What is the hidden score of each row? Scores go from 0 to 40, and 20 is about the middle. The score is a weighted sum of the row's numbers plus the product of two more (or one squared), each taken from its middle value.
tensor([ 37., -45., -21., -70., -48., -48., -19.,  50., -22.,   7., 103.,
         39., -38.,  38.,  40., -28.]) ~ 22
tensor([-16., -12., -42.,  56., -11., -11.,  -6.,  39.,  27.,  32.,  12.,
         11., -14.,  -5., -29.,  21.]) ~ 17
tensor([-21., -38.,  14.,  25.,  44.,  52.,   4.,  43.,   3.,  18.,  -5.,
         14.,  30., -50., -58., -24.]) ~ 28
tensor([ 49.,  74.,   5.,  41., -12.,  11.,  19., -42.,  67.,  25., -45.,
         25., -44.,  25.,   8.,  17.]) ~ 23
tensor([ -4.,  23., -25.,  45., -42., -34.,   7., -38.,  47.,   8.,  55.,
        -35., -61.,  21.,  21.,  48.]) ~ 16
tensor([-23., -42.,  23.,  14., -22., -15., -10.,  46.,  -8.,  33.,  20.,
         32., -12., -29., -34.,  25.]) ~ 24
tensor([-29.,  51., -57., -63., -51.,   3., -42., -22., -12., -47.,  55.,
        -17.,  -3., -16.,  13., -19.]) ~ 22
tensor([ 11., -49., -35.,  32.,  10.,   9.,  13., -68.,  80.,  62., -19.,
         -2., -23.,  34.,  -2.,  36.]) ~ 29
tensor([-13.,  -8.,  31.,   8., -17., -21.,  75., -37.,   7.,  10.,  10.,
         -2., -24.,  56.,  55.,  58.]) ~ 18
tensor([-41.,   9.,  11.,  19.,  68.,  49.,  57.,  28., -29., -24., -46.,
        -31.,  47.,   9., -10., -12.]) ~ 14
tensor([-41., -37.,  34., -13., -35.,  -1.,  -3.,  48., -34.,  -8.,  53.,
         33.,   5., -14.,   0.,  11.]) ~ 18
tensor([-20.,  -9.,  12.,  11.,   9.,  11.,  76., -32.,  27.,  31.,   4.,
        -43.,  -9.,  33.,  -7.,  18.]) ~ 23
tensor([ -9., -34.,   0., -11., -10., -16.,  10., -26.,   4.,  15.,  -2.,
        -12., -28.,  36.,  31.,  50.]) ~ 24
tensor([ -4., -13., -26., -62.,  12.,  -2.,   1.,  28., -51., -19.,   3.,
         29.,   1.,   3.,  20., -16.]) ~ 24
tensor([-33.,  26.,  40., -12.,  10.,  -4., -18.,  38., -48.,  -7.,  -7.,
         23.,  27., -55., -33., -27.]) ~ 17
tensor([-12.,  46.,  18.,  -5.,  22., -19., -42., -19., -36., -30., -56.,
        -29.,  54., -28., -21., -44.]) ~ 9
tensor([-39., -31.,  33.,   2.,  36.,  33.,  10.,  39., -25., -13.,   4.,
         48.,  33., -62., -14., -26.]) ~ 27
tensor([-40., -43.,  23.,  32.,  -5.,  -3., -55.,  25.,  -1.,  51.,   9.,
         35.,   1., -20., -64.,   0.]) ~ 16
tensor([-32., -16.,  -6.,  41., -12.,  -8.,   1.,  52.,  13.,  35.,  20.,
         12., -29., -38., -28.,  36.]) ~ 27
tensor([  6., -34.,  24., -37., -48., -25.,  34., -48., -14., -15.,  28.,
        -24., -40.,   6.,   7.,  35.]) ~ 38
tensor([-11., -44.,  28., -16.,  70.,  70.,  69., -17.,  -9., -58.,  -8.,
        -68.,  88.,  13., -13., -42.]) ~ 16
tensor([ 26.,  35.,  19., -37., -66.,  -9.,  -5.,  51., -29.,  22.,  29.,
         26., -12.,  -4.,  12., -16.]) ~ 19
tensor([-21.,  21.,  12., -17., -11.,   2., -41.,  12., -31.,   6.,  29.,
         25.,   1., -24.,   6.,  -4.]) ~ 19
tensor([  1., -25.,  10., -41.,   4., -14.,  11., -40., -16.,   3.,  10.,
        -12.,  -4.,  13.,  38.,  42.]) ~ 23
tensor([  7., -12., -49., -33.,  54.,  21.,  -4.,  14., -27., -51.,  14.,
          1.,  21.,  -5.,  30., -58.]) ~ 24
tensor([-25.,   4.,  13.,   7., -26., -23., -35.,  44., -17.,  23.,  33.,
         53.,   5., -23., -46.,  23.]) ~ 10
tensor([ 80.,   7.,  10., -30.,  19.,  19.,  -9., -29.,  21.,   2., -45.,
          9.,   6.,  36.,  36.,  -7.]) ~ 20
tensor([-32.,   2.,   6., -30.,  96.,  44.,  72., -15., -67., -84., -67.,
        -84.,  92.,  29.,  19., -51.]) ~ 14
tensor([ -6.,  79.,   1.,  55.,  -3.,  12.,  34.,  31.,  37.,  27., -36.,
         -3., -15.,  21., -14.,   7.]) ~ 13
tensor([ 45., -22.,  36., -39., -12., -12.,   5., -76.,  -8.,  21., -20.,
         32., -34.,  53.,  31.,  53.]) ~ 18
tensor([ 37.,  56.,  26.,   8.,  30.,  10.,   1.,  29.,  25.,  -2., -42.,
          5.,  18.,  -8., -17., -34.]) ~ 15
tensor([ 32.,   0.,  24.,  14.,  -7.,  18.,  -1.,  50.,  45.,  71., -13.,
         58., -23.,   5., -14.,   1.]) ~ 21
tensor([-17.,   5.,  10.,  26.,  26.,   8., -46.,  47.,  19.,  31., -12.,
         29.,   9., -48., -71., -42.]) ~ 22
tensor([ 66., -13.,  13.,  26., -17., -14.,   8., -74.,  43.,  54., -35.,
         51., -27.,  64.,  31.,  39.]) ~ 19
tensor([  7., -27.,  43.,  20., -62., -86., -20., -52.,  10.,  14.,  47.,
        -32., -27.,  10.,  -3.,  22.]) ~ 18
tensor([ 57., -50.,   0.,  16., -50., -43.,  74.,  43.,   2.,  20., -17.,
         -3., -65.,  73.,  67.,  44.]) ~ 32
tensor([-17.,  12.,  24.,  -7., -36., -22., -41.,   4.,  24.,  30.,  21.,
         31., -12., -44., -28.,  24.]) ~ 24
tensor([-30., -17., -58., -50., -24., -10., -47., -87., -34., -22.,  29.,
         -3.,   7.,   4.,   5.,  18.]) ~ 20
tensor([-32., -32., -67., -83.,  54.,  -3., -13., -15., -56., -79.,  28.,
        -32.,  54., -18.,  11., -57.]) ~ 18
tensor([-40.,  51.,  39.,   9.,  17.,   6., -34.,  31., -27.,  -7., -77.,
        -31.,  46., -56., -39., -42.]) ~ 14
tensor([-30., -18., -16., -44., -61., -40.,  76., -70.,  37.,   9.,  65.,
        -63., -47.,  60.,  40.,  75.]) ~ 28
tensor([  6.,  -1.,  31., -13.,  47.,  50.,   5., -54.,  10., -26., -33.,
        -23.,  47.,   7., -17., -37.]) ~ 18
tensor([-25.,   8., -26.,  66.,  49.,  42.,   3., -15.,  59.,  30.,   0.,
        -13.,  12.,  -2., -75., -36.]) ~ 12
tensor([-44., -31., -19.,  43.,  21.,  66.,  21.,  20.,  18.,  52.,   1.,
          7.,  23.,  -4., -58.,   7.]) ~ 21
tensor([ -7.,  19.,  15.,  57.,  34.,  26.,  -6.,  22.,  39.,  59., -23.,
         43., -23., -15., -45.,  -4.]) ~ 23
tensor([ -14.,  127.,    1.,    7.,   16.,    3.,  -44.,   24.,  -76.,
         -64., -118.,  -64.,   80.,  -56.,    3.,  -83.]) ~ 15
tensor([ 17., -20.,  -6.,  32., -18.,   0., -13., -78.,  42.,  43.,  -5.,
          1., -40.,  31., -18.,  32.]) ~ 25
tensor([ -3., -28., -60., -42., -13., -16.,  -9.,  15., -39.,  14.,  48.,
          6., -27.,  31.,  47.,  11.]) ~ 28
tensor([-24., -38.,   8.,  -3.,   7.,  24., -33.,  32., -34., -10.,   6.,
         51.,   5., -54., -21.,  -4.]) ~ 28
tensor([  75.,   54.,   13.,  -38.,   66.,   17.,  -43.,   44.,   29.,
         -22.,  -13.,   50.,    2.,  -10.,  -13., -110.]) ~ 23
tensor([-35., -46.,  -3., -32., -32., -29., -33., -59., -39.,  -9.,  38.,
          3., -14., -43.,  -7.,  31.]) ~ 32
tensor([ 87., -39.,  41.,  11., -29.,  -4., -15., -23.,  36.,  62., -13.,
         40., -35.,  45.,  21.,  49.]) ~ 18
tensor([-36.,  12., -20., -77.,  25.,   4.,  -5.,  41., -68., -95.,  11.,
         -7.,  33., -39.,   7., -50.]) ~ 17
tensor([-26., -30.,  -3.,  64.,  31.,  36., -33., -25.,  32.,  23.,   6.,
          1.,  46., -36., -85., -57.]) ~ 16
tensor([-11., -21.,  35.,  20., -18.,  -9.,  -8.,  51.,  27.,  50.,  11.,
         39., -37.,  -1., -42.,  12.]) ~ 25
tensor([ 29.,  -4.,  21., -12., -23., -31.,  17., -37.,   1.,  15.,   5.,
         29., -21.,  26.,  22.,  23.]) ~ 18
tensor([ 18., -28.,   6.,  30., -17., -26.,  75., -48.,  33.,   1.,  14.,
         -9., -47.,  57.,  51.,  49.]) ~ 25
tensor([ -9.,  32.,  37.,  -3.,   6.,  -4.,  81., -41.,  -9., -14., -33.,
        -35.,   5.,  69.,  33.,  40.]) ~ 9
tensor([ 18.,  13.,   9.,  -6.,   8.,  -7.,  74.,  61., -29.,  44.,  -1.,
         18., -13.,  36.,  24.,  37.]) ~ 20
tensor([ 36., -19.,  32.,  18., -11.,  12.,  46.,  12.,  16.,  60., -14.,
         36., -31.,  44.,  18.,  43.]) ~ 22
tensor([-15.,  74.,   4.,  -1.,  13.,  -4., -44., -16., -25.,  -6., -81.,
        -23.,  54., -18., -19., -29.]) ~ 8
tensor([ -8.,  38.,   6., -43.,   4.,   5., -44.,  50., -31.,   4.,  13.,
         58.,   9., -53., -29., -48.]) ~ 23
tensor([ 18., -36.,  26., -57.,  44.,  73.,  16.,  46., -38., -42., -11.,
         17.,  18., -38.,   3., -39.]) ~ 39
tensor([-10., -18., -18., -60.,   6.,  18., -51.,  51., -56., -38.,  21.,
         33.,  21., -30.,  -4., -66.]) ~ 21
tensor([-16., -31.,  -9.,  53.,  19.,   0.,  -2.,  13.,  13.,  41.,  33.,
         30., -30.,  -3., -26.,  37.]) ~ 18
tensor([-30., -30.,  -2., -74.,   1.,  13.,  73.,  35., -42., -36.,  27.,
         15.,  -3.,  24.,  43.,   1.]) ~ 25
tensor([-34.,   4.,  23.,   7.,  -9.,  21.,   7., -18.,  -6.,  -1.,  -3.,
          7.,  18., -14., -60., -11.]) ~ 19
tensor([-22.,  10., -38.,  52.,  14., -24.,  95.,  41.,  34.,  12.,  31.,
          4., -38.,   7.,   7.,  20.]) ~ 20
tensor([-14.,   3.,  23.,  -9.,  87.,  42.,   2.,  16., -25., -28., -53.,
        -17.,  86., -70., -29., -76.]) ~ 22
tensor([-48., -20.,  16.,  29., -66., -94.,  -2.,  42.,  21.,   0.,  59.,
         -6., -47.,  -9.,  14.,   6.]) ~ 17
tensor([-28.,   9., -52., -60., -21.,  -3., -47.,  10., -34., -51.,  41.,
         29.,  -1., -31.,  11.,  -4.]) ~ 21
tensor([-22.,  -8.,  47.,  17.,  42.,  24.,  -2.,  46.,  -8.,  25., -28.,
         25.,  20., -32., -50., -12.]) ~ 19
tensor([-34., -40., -16., -70.,  49.,  16., -12.,  31., -77., -64.,  30.,
          6.,  35., -33.,   6., -14.]) ~ 19
tensor([-27.,  67.,  11., -42.,   4.,  15.,  -7., -12., -75., -71., -65.,
        -45.,  84., -33.,  14., -21.]) ~ 7
tensor([-37., -23.,   3., -10.,  10., -13., -60.,  45., -40.,  14.,   8.,
         61.,   5., -31., -28.,   7.]) ~ 16
tensor([-27.,  -6.,  33.,  21.,  50.,  60.,  18., -39.,  23., -16., -19.,
        -46.,  61., -10., -44., -45.]) ~ 18
tensor([  3.,  55.,  -5., -33., -37.,   9.,  68.,  12., -26., -19., -29.,
        -54., -22.,  68.,  51.,  36.]) ~ 16
tensor([  3., -22.,  -9.,  54., -18., -66., -21., -44.,  25.,  38.,  18.,
          2., -45., -16., -24.,  32.]) ~ 23
tensor([  8., -29.,  52., -27.,  10., -14.,   5.,  52., -24.,  13.,  11.,
         50., -14.,  -1.,  12.,  15.]) ~ 21
tensor([  4., -30.,  55., -27.,  -5.,   3.,  81.,  36., -42.,  -5.,  16.,
          4., -20.,  38.,  10.,  33.]) ~ 20
tensor([  53.,  -43.,  -12.,  -43.,  124.,  116.,   -2.,  -67.,    8.,
         -84.,  -56.,  -66.,  116.,    0.,  -12., -110.]) ~ 25
tensor([-15.,  21.,   1.,  48., -36., -45.,   6.,  50.,  37.,  37.,  12.,
        -13., -32.,  -8., -43.,  10.]) ~ 18
tensor([ -9., -18.,   4., -63., -24., -13.,  15.,  22., -53., -11.,  37.,
         36., -12., -11.,  32.,   3.]) ~ 27
tensor([-45., -48.,   9.,   2.,  65.,  68., -46., -30., -36., -66., -21.,
        -17., 108., -76., -79., -76.]) ~ 17
tensor([-13., -42.,  11., -18., -14., -24.,  71., -43.,   6.,   9.,  -5.,
        -42., -26.,  35.,  29.,  40.]) ~ 27
tensor([ 24.,  -8., -71., -56.,  14.,   0.,  42.,  39., -10.,  11.,  31.,
         16., -32.,  75.,  51.,   1.]) ~ 28
tensor([ 19., -31.,  27.,   6., -38., -51., -17.,  50.,  20.,   8.,  62.,
          8., -39.,  17.,  24.,   9.]) ~ 19
tensor([ 34., -21.,  -2.,  75.,   1.,  -7.,   5.,  -1.,  45.,  72., -26.,
         57., -31.,  21.,   1.,  32.]) ~ 30
tensor([-16., -27.,  23., -27., -42., -46., -63., -40., -33., -17.,  14.,
         30., -17., -24., -10.,   8.]) ~ 22
tensor([ 67.,  46.,  10.,  28., -28.,   1.,  67., -42.,  39.,  25., -43.,
          1., -44.,  70.,  54.,  55.]) ~ 23
tensor([ -24.,  101.,  -82.,   35.,  -61.,   -8.,    5.,  -72.,   81.,
           5.,   71., -105.,  -39.,   26.,   52.,   47.]) ~ 17
tensor([  3., -55.,   8., -36.,  65.,  39.,  -5.,   5., -40., -59., -16.,
         -1.,  44., -38.,  -7., -62.]) ~ 29
tensor([ 21.,  62.,   0.,  52., -27.,  10., -38., -34.,  50.,  46., -11.,
         25., -17., -28., -67., -21.]) ~ 22
tensor([-13.,   7.,  24.,  21., -38., -29., -13.,  33.,  33.,  14.,  31.,
         12., -28.,  -6., -23.,  14.]) ~ 21
tensor([-19.,   0.,  52.,   9.,  13.,  31.,   1.,  21., -26.,  -4., -16.,
         13.,  23., -18., -32.,   5.]) ~ 16
tensor([-17.,  25.,  -3., -37., -15.,   0.,  57., -51., -20., -26., -26.,
        -34.,   6.,  59.,  55.,  53.]) ~ 14
tensor([  15.,  -25.,   12.,   46.,  -67., -103.,  -21.,   15.,    1.,
           2.,   64.,   -9.,  -38.,   12.,    6.,   11.]) ~ 6
tensor([-39., -19.,  13.,  45., -14., -34., -35.,  31.,  48.,  36.,  30.,
          9., -27., -37., -39.,  10.]) ~ 25
tensor([-43., -33.,  21., -32.,  32.,  25., -51.,  -4., -49., -56.,  -1.,
         30.,  57., -59., -59., -28.]) ~ 17
tensor([-17.,  83.,  40., -23., -68., -17., -14., -27., -52., -42., -25.,
        -41.,   1.,   3.,  13.,   4.]) ~ 10
tensor([ -3., -15.,  13.,  -3.,  15.,  10.,  40.,   3., -13.,  18., -18.,
         18., -15.,   3.,  13.,  19.]) ~ 28
tensor([ -15.,  -38., -112.,   19.,  -84., -127.,   -7.,  -47.,   96.,
         -35.,  127., -127.,  -82.,   55.,  127.,   64.]) ~ 16
tensor([ 33., -25., -57., -46.,   8.,   1., -51.,  47., -38.,  12.,  46.,
         69.,  -2.,  13.,  14., -34.]) ~ 25
tensor([  9., -15.,  53., -21.,   1.,   9.,  14., -83.,  19.,  -2., -20.,
         -4.,  -8.,   6.,  15., -17.]) ~ 28
tensor([-51.,  -7.,  20., -29.,  10.,   3., -13.,  53., -66., -30.,  24.,
         40.,   8., -40., -27., -10.]) ~ 15
tensor([-18., -56.,  13., -49.,  31.,  26.,  12., -33., -34., -46.,  -4.,
        -53.,  53.,   5.,   6.,  25.]) ~ 18
tensor([-28.,  47.,  -9.,  38.,  28.,  35., -10.,  58.,  32.,  12., -39.,
         -8.,  20., -23., -46., -29.]) ~ 16
tensor([ 50.,  23.,  15.,  44.,   5.,   0.,  79.,  68.,  34.,  43., -22.,
         31., -42.,  78.,  29.,  52.]) ~ 20
tensor([-32.,  32.,   8., -32.,  24.,   5.,  95., -41., -47., -47., -34.,
        -66.,  47.,  29.,  52.,  22.]) ~ 15
tensor([-27.,  17.,   3., -41.,   4.,  -3.,  13.,  10., -52., -28.,  -6.,
          2.,   9., -25.,  14., -22.]) ~ 23
tensor([ -3.,  27.,  39.,  26.,   4.,   2.,  -2.,  15., -18.,   8., -21.,
         38.,  17.,  -5.,   7., -18.]) ~ 15
tensor([-39., -22.,  30.,  26.,  44.,  42.,  -4.,  31.,  -6., -24., -19.,
         -5.,  62., -48., -52., -41.]) ~ 17
tensor([  7.,   8., -12., -50., -24., -15., -57.,  29.,  -6.,  -5.,  28.,
         51.,  -1., -32.,  -3., -34.]) ~ 23
tensor([-18.,  23., -50., -67.,  33.,  17., -25., -40., -57., -88., -16.,
        -52.,  71., -46.,  -8., -50.]) ~ 19
tensor([-39., -10.,  21., -34., 107.,  81.,  85.,  25., -42., -68., -60.,
        -73., 108., -11.,  -4., -68.]) ~ 17
tensor([  -6.,    9.,  -72.,  -47.,   36.,   20.,   69.,  -52.,  -15.,
         -58.,  -15., -101.,   28.,   59.,   37.,   22.]) ~ 19
tensor([-40.,  53.,  10., -48., -95., -59., -49., -35., -31., -46.,  66.,
        -41., -27.,  -8.,   4.,  35.]) ~ 18
tensor([-27.,   6.,  28.,  18., -34.,  20.,  71.,  69., -18.,   8.,   5.,
          1., -15.,  16.,  25.,  41.]) ~ 20
tensor([-33.,  -3.,  13., -25.,  -9., -13.,   6.,  -8., -55., -23.,  -1.,
         -9.,   9., -21.,   0.,   0.]) ~ 20
tensor([ 25., -47., -77., -19., -73., -28.,   5., -41.,  59., -17., 104.,
        -95., -57.,  66., 119.,  64.]) ~ 32
tensor([-31., -29., -15.,  65.,   5.,  20., -29.,  18.,  32.,  64.,  -3.,
         -2., -19., -17., -65.,   7.]) ~ 22
tensor([  8., -20.,  13., -31.,  97.,  33.,  -2., -32.,   3., -66., -80.,
        -27.,  86., -24., -12., -88.]) ~ 19
tensor([-31., -10.,  -1., -27.,  -9.,  20.,  13.,  -9., -26., -43.,  -2.,
         17.,  44., -34., -22., -34.]) ~ 20
tensor([120.,  -1.,  12.,  29.,  -3., -13.,  -1.,  -3.,  55.,  72., -35.,
         66., -43.,  61.,  30.,  37.]) ~ 23
tensor([ 20.,  50., -14., -48.,   8.,  13.,  -7.,  -9., -61., -53., -21.,
         -9.,  21., -17.,  43., -40.]) ~ 25
tensor([117.,  -7.,  38.,  -7., 109.,  74.,   8., -63.,  82., -26., -88.,
        -56.,  34.,  27.,   6., -51.]) ~ 28
tensor([ -20.,   -6.,   23.,  -16.,   47.,   40.,  -50.,  -58.,  -24.,
         -45.,  -43.,  -12.,  110.,  -60.,  -69., -106.]) ~ 12
tensor([-16.,  31., -16., -48., -80., -16.,  -2., -59.,  -4., -13.,  32.,
        -50., -27.,  26.,  50.,  28.]) ~ 24
tensor([-37.,  -3.,  10.,  46., -17., -20., -65., -14.,  32.,  36.,  -1.,
         15.,  -6., -30., -53.,  18.]) ~ 17
tensor([-25., -16., -21.,  59.,  20.,  20.,  11.,  13.,  25.,  47.,   2.,
         29.,  -3., -29., -72.,   7.]) ~ 22
tensor([  2., -22.,  12.,  52.,  11.,  40.,  24., -83.,  65.,  42.,   1.,
         -6.,  11.,  24., -42.,  11.]) ~ 20
tensor([120., -52.,  17.,  26.,  82.,  65., -27.,   5.,  69.,  18., -60.,
         44.,  -8.,  23.,  -7., -50.]) ~ 37
tensor([-33., -26.,  36.,  -2.,  52.,  46., -10.,  54., -20., -38., -14.,
         30.,  50., -71., -31., -53.]) ~ 26
tensor([  7., -34., -48., -75., -10., -12.,   1.,  23., -36., -19.,  28.,
         39., -42.,  37.,  28.,   4.]) ~ 26
tensor([ -5.,  22., -13., -43., -22., -14., -20.,   3., -43., -42.,   5.,
         -2.,   8.,  -3.,   8.,   4.]) ~ 15
tensor([-34., -23.,  26.,  20.,  20.,  11.,  32.,  15., -22., -10., -15.,
         10.,   5., -15.,  -1.,  14.]) ~ 22
tensor([-10.,  39.,  -8., -49., -64.,  -3.,   6., -40.,  -6., -35.,  36.,
        -53.,  -4.,  11.,  31.,  21.]) ~ 23
tensor([  8., -13.,  28.,  -2., -45., -85.,   5.,  62., -10.,  32.,  41.,
         11., -20.,  15.,  -8., -14.]) ~ 12
tensor([  -6.,  -35.,   -4.,   54.,  127.,  127.,  -16.,   64.,   42.,
         -95.,  -48.,  -90.,  127.,  -71., -110., -127.]) ~ 12
tensor([ 68., -19., -27.,  65.,  22.,   1., -41.,  14.,  50., 108., -44.,
         64., -30.,  14., -15.,  44.]) ~ 36
tensor([ 14., -26.,  14., -21.,   4.,  18.,  81., -33.,  -3.,  20., -23.,
        -13., -13.,  80.,  50.,  70.]) ~ 20
tensor([-15.,  46.,  20.,   1.,  10.,  12., -44., -12., -18., -47., -45.,
         -2.,  41., -48., -33., -35.]) ~ 14
tensor([-28., -51.,  52.,  14.,  14.,  28.,  14., -45.,   6.,  23.,   4.,
        -10., -12.,  -3., -26.,  19.]) ~ 31
